Each row is where one point has got to under a steady rotation. How many ticks took it there?
The counts run from 0 to 566.
[133 150 124 145 124 121 109 134  77 156 146 167 170 127 121 127 147 129
 151 106 125  93 118 179 141  84 120 151 129  83 102 139 124 144  73 153
 151 132 122 137 156 175 155 147 125 118  92 111 126 118  89  98 143 159
 190 140 122 139 141 143  82 134 146] | 191
[181 141 141  86  96 100 100 129 107 176 184 159 135 113  91 129 157 129
 143 132  94 144 131 115 113  90 134 160 135 120 101 149  81 120  91 161
  56 108 100 104 154 163 124 116 116 155 123 140 127 115  94 103 147 165
 139 118 126 170 166 138 116 153 146] | 174
[140 156 102 154 127 115  95 135 111 132 159 128 130 113 108 106 133 115
 175 121  96  85  92 178  97 116 123 122 123 104 120 154 117 152  89 161
 125 133 123 130 168 161 137 155 131 151 128 110 116 104 105 108 134 124
 197 136  76 129 171 145  61 155 125] | 169
[171 123 123 133 106 115  96 124 108 151 186 116 124  90  83 116 111  84
 169 136 109 181 154 140  94 122 132 129 131 118 126 140  88 127 113 153
  85 129  88  97 156 165 119  81 176 161 133 158 145  96  97 122 115 105
 130 114 153 135 148 160 123 152 132] | 163
[141 139 105 184 125 132 116 147 137 103 174 119 136 133 118 126  83 107
 138 104 122 152 101 185  93 119 112 114 124 108 131 149 144 144 131 148
 129 189  97 138 165 159 144 124 143 121 132 136 136  87 105 130 120  79
 219 149 133 104 175 159 102 172 108] | 504
[151 132 134 191 122 132 136 136 111 184 191 155 183 115 113 117 107  94
 130  90 131 117 172 175  90  85 144 147 134  92 117 149 118 134 123 119
 116 149 129 138 151 183 130 125 148 120 112 107 129 110  87 123 146 121
 198 117 121 114 143 146 134 150 167] | 18
[184 139  95 128 133 115 106 125 129 128 172 145 115 109 119 106 132  78
 109 129  78 113 164 178 107 106 137 184 131  86  99 129  91 113  90 180
 116 121 131 111 152 158 132 131 138 131 124 119 157 150  98  98 118 134
 166 139 140 154 126 107  67 139 136] | 404
[184 114 112 150 128 124  81 165 122 121 187 124 115  99 111 130  87 126
 104 126 155 168 144 152 117 109 150 117 145  77 123 121  76 109 129 161
 122 176 123  97 155 167 114  96 115 100 104 122 167 125  99 103 130  94
 168 130 184 101 163 116 118 145 152] | 144
[173 161 148 116 101 118 111 122  86 148 141 179 149 111 104 137 167 130
 158 115 108 115 101 154 121  72 128 132 136 119 102 168  92 137  71 163
  69 115 108 122 156 159 123 122 117 154 123 142 113  97  99 107 171 160
 146 116 120 171 166 138 103 158 141] | 475
[136 151 116 143 118 111 137 128 132 169 193 159 164 113 130 131 118  96
 112 101  75 121 165 168 120  99 126 194 122  90 117 124 127 117 117 147
 140 126 116 138 157 193 146 151 152 123 115 108 155 137  93 106 111 136
 198 143 127 129 141 123  88 154 138] | 157
[144 123 117 177 132 120 123 129 141 189 205 133 160 104 114 111  96 101
 134 120 119 116 162 175  92 103 152 156 116  97 118 143 108 128 129 129
 104 147 121 115 151 186 136 130 134 125 117 114 144 129  97 109 140 101
 197 117 124 106 161 136 121 160 173] | 179
[163 172 119 142 123 109 104 125  73 138 148 166 129 117 101 109 152  96
 175 107 100  96 141 172 109  94 124 136 136 100  89 164 103 152  55 172
 106 134 110 130 168 143 142 115 138 154 116 144 116  94  85 113 145 153
 167 144 118 167 123 146 111 133 135] | 528
[137 147 133 162  85 138 137 150 127 165 191 138 150 134  99 150 106 108
 137  68 122 157 139 143  99  90 108 131 124 125 147 158 138 143 133 130
 127 150  82 137 166 172 138 123 147 139 127 136 127  79  84 137 122 117
 192 126 132 116 170 161 136 176 123] | 376
[173 152 126 137 106 116 138 110 121 142 147 161 133 120 100 121 149  91
 156 101  65 126 119 174  83  90 103 145 123 132 114 164 108 152  87 143
  88 128  93 138 158 155 151 126 153 168 151 148 120  91 111 134 128 139
 168 133  95 171 153 158 110 168 104] | 420
[171 156 136 114  79 128 126 143 109 127 155 184 124 140 110 134 137 121
 132 102  82 126  98 126 120  87 108 144 124 133 114 184 119 142  99 183
 102 137  80 140 165 135 128 126 105 145 130 144 131  80  89 130 147 138
 176 151 124 162 167 133 127 172 110] | 172
[142 146 117 190 115 123 126 151 125 154 183 115 144 112 108 118 113 106
 154 109 118  91 137 169  97  94 142 125 114 112 125 143 123 140 128 139
 124 113 132 114 172 183 114 132 127 146 129 107 114  99  83 115 135 102
 218 100  90  99 164 139 121 175 167] | 93
[170 133 121 107 118 113  83 159 133  93 142 135  93 101 120 163 117 146
 113 138 103 139  87 155 122  94 132 124 121 112 125 130  82 109 117 165
 101 129 120  89 163 157 103 139 101 127 112 121 134 122 107 105 145 110
 184 110 150 147 198 112  65 171 121] | 133
[184 129 100 118 117 129  99 131 146 127 187 164 114 123 116 120 117 114
  87 140  97 145 139 149 114 105 140 171 131  88  98 148  89  98 119 175
 108 158 111 125 146 149 125 122  99 104 117 125 177 148 106  99 128 122
 173 164 156 150 162  98 121 161 133] | 263
[162 149  83 172 127 133 116 154 140 103 178 116 100 126 124 117  93 101
 130 121 102 102 125 163  85 120 133 124 118 110 127 142 118 139 123 167
 122 154 124 113 170 148 127 136 117 127 135 115 137 101 102 123 121  80
 228 133 103 119 161 123 110 175 135] | 6
[138 150 117 155 103 121 123 129 107 170 204 164 166 133 113 101 129 117
 137 113  94  77 146 139 127  98 142 157 116 103 103 149 126 140  97 166
 127 134 126 126 166 166 137 136 109 126 112 113 141 120  90  99 139 130
 211 153 103 131 153 134 130 167 162] | 50
[127 115 105 137 115 122  75 125 118 172 201 129 163 120 114  88 113 140
 143 148 132 134 125 162 109 129 147 128 139  70 119 135 100 131 103 153
 126 153 132 108 153 176 142 129 119 111  98 115 158 135  96  76 140 114
 193 157 124  98 191 131 110 148 158] | 427
[159 130  91 166 128 137  96 163 151 101 173 115  96 106 114 129  75 110
 118 134 124 132 100 175  98 116 138 107 129  94 131 132 109 128 126 170
 128 165 121  97 168 149 133 141 104 116 128 120 151 111 108 109 130  74
 216 134 135 113 184 116  98 172 137] | 5
[175 153 128  99  88 139 119 120 105 159 185 177 147 146 105 115 126 122
 136 109 102 167 121 102 120  98 116 139 142 116 116 162 116 145  86 185
 106 168  73 147 159 141 136  92 108 123 124 158 155  92  90 121 122 132
 161 166 146 155 165 131 153 162 121] | 86
[175 133 142 116 106 119  89 129  94 143 159 170 149 108 104 118 125 119
 128 125 155 194 142 137 125  98 128 134 167  80  98 146  76 118  95 164
 101 174  85 119 150 157 137  77 126 109 100 161 161 114  99 107 140 139
 135 158 187 141 151 145 130 127 139] | 444
[137 143 131 174 127 122 114 146 120 122 138 137 146 116 123 149 114 142
 149 102 128 132  82 185  95  99 126 104 127 108 120 155 125 150 106 141
 108 149 109 123 150 177 142 160 117 140 128 120 109  86 107 112 155 116
 205 113 110 121 205 168  86 171 131] | 256
[169 118 111 110 115 132  88 144 130 125 202 151 124 119 105 128 109 113
  99 119 116 187 152 125 135 119 136 152 146  79 123 128  97 110 125 176
 135 167  82 116 150 160 124 102 146  94 104 137 183 134  97 114 116 108
 153 157 192 125 154 124  99 152 124] | 284
[145 162 123 173 120 132 100 157  74  95 126 142 123 112 106 138 109 129
 163  95 143 120 101 182 115  89 122  96 142 110 119 155 125 159  88 158
 149 161 102 124 169 153 128 131 139 133 118 147 105  75  88 122 147 119
 190 129 131 142 146 157  95 149 131] | 149
[136 115 120 152 133 115  82 145 135 146 184 100 150  93 106 125  92 107
 142 120 125 158 147 178  89 122 146 128 139  85 125 128  95 119 123 120
 121 141 122 106 144 181 137 131 156 121 120 120 143 134 114  91 128  95
 175 117 142 105 182 153  68 149 133] | 502
[136 128 127 187 123 126 119 142 119 174 170 134 171 110 110 109 104 122
 147 113 140 129 145 189  85  94 144 119 125  79 114 151 113 137 105 118
  96 159 121 127 154 181 149 119 135 119 115 119 130 119  99  99 163 102
 189 125 119 102 180 146 129 147 150] | 180
[134 157 140 154 114 112 114 129  97 124 133 166 143 122 121 142 141 131
 156  88 117 124 103 208 106  88 109 129 114 104 108 153 120 139  84 144
 117 141 107 140 155 173 144 146 153 142 115 125  99  99 103 107 140 156
 190 125 108 153 183 164  54 143 117] | 116
[137 126 125 169 125 118 103 154 119 178 199 117 137  85 107 122 112 120
 144 133 122 115 153 157 107 106 166 140 122  87 128 121  96 110 141 138
 112 127 135  91 156 190 114 134 134 132 103 106 139 127  89  89 136 114
 191  95 133 107 166 128 107 158 180] | 394
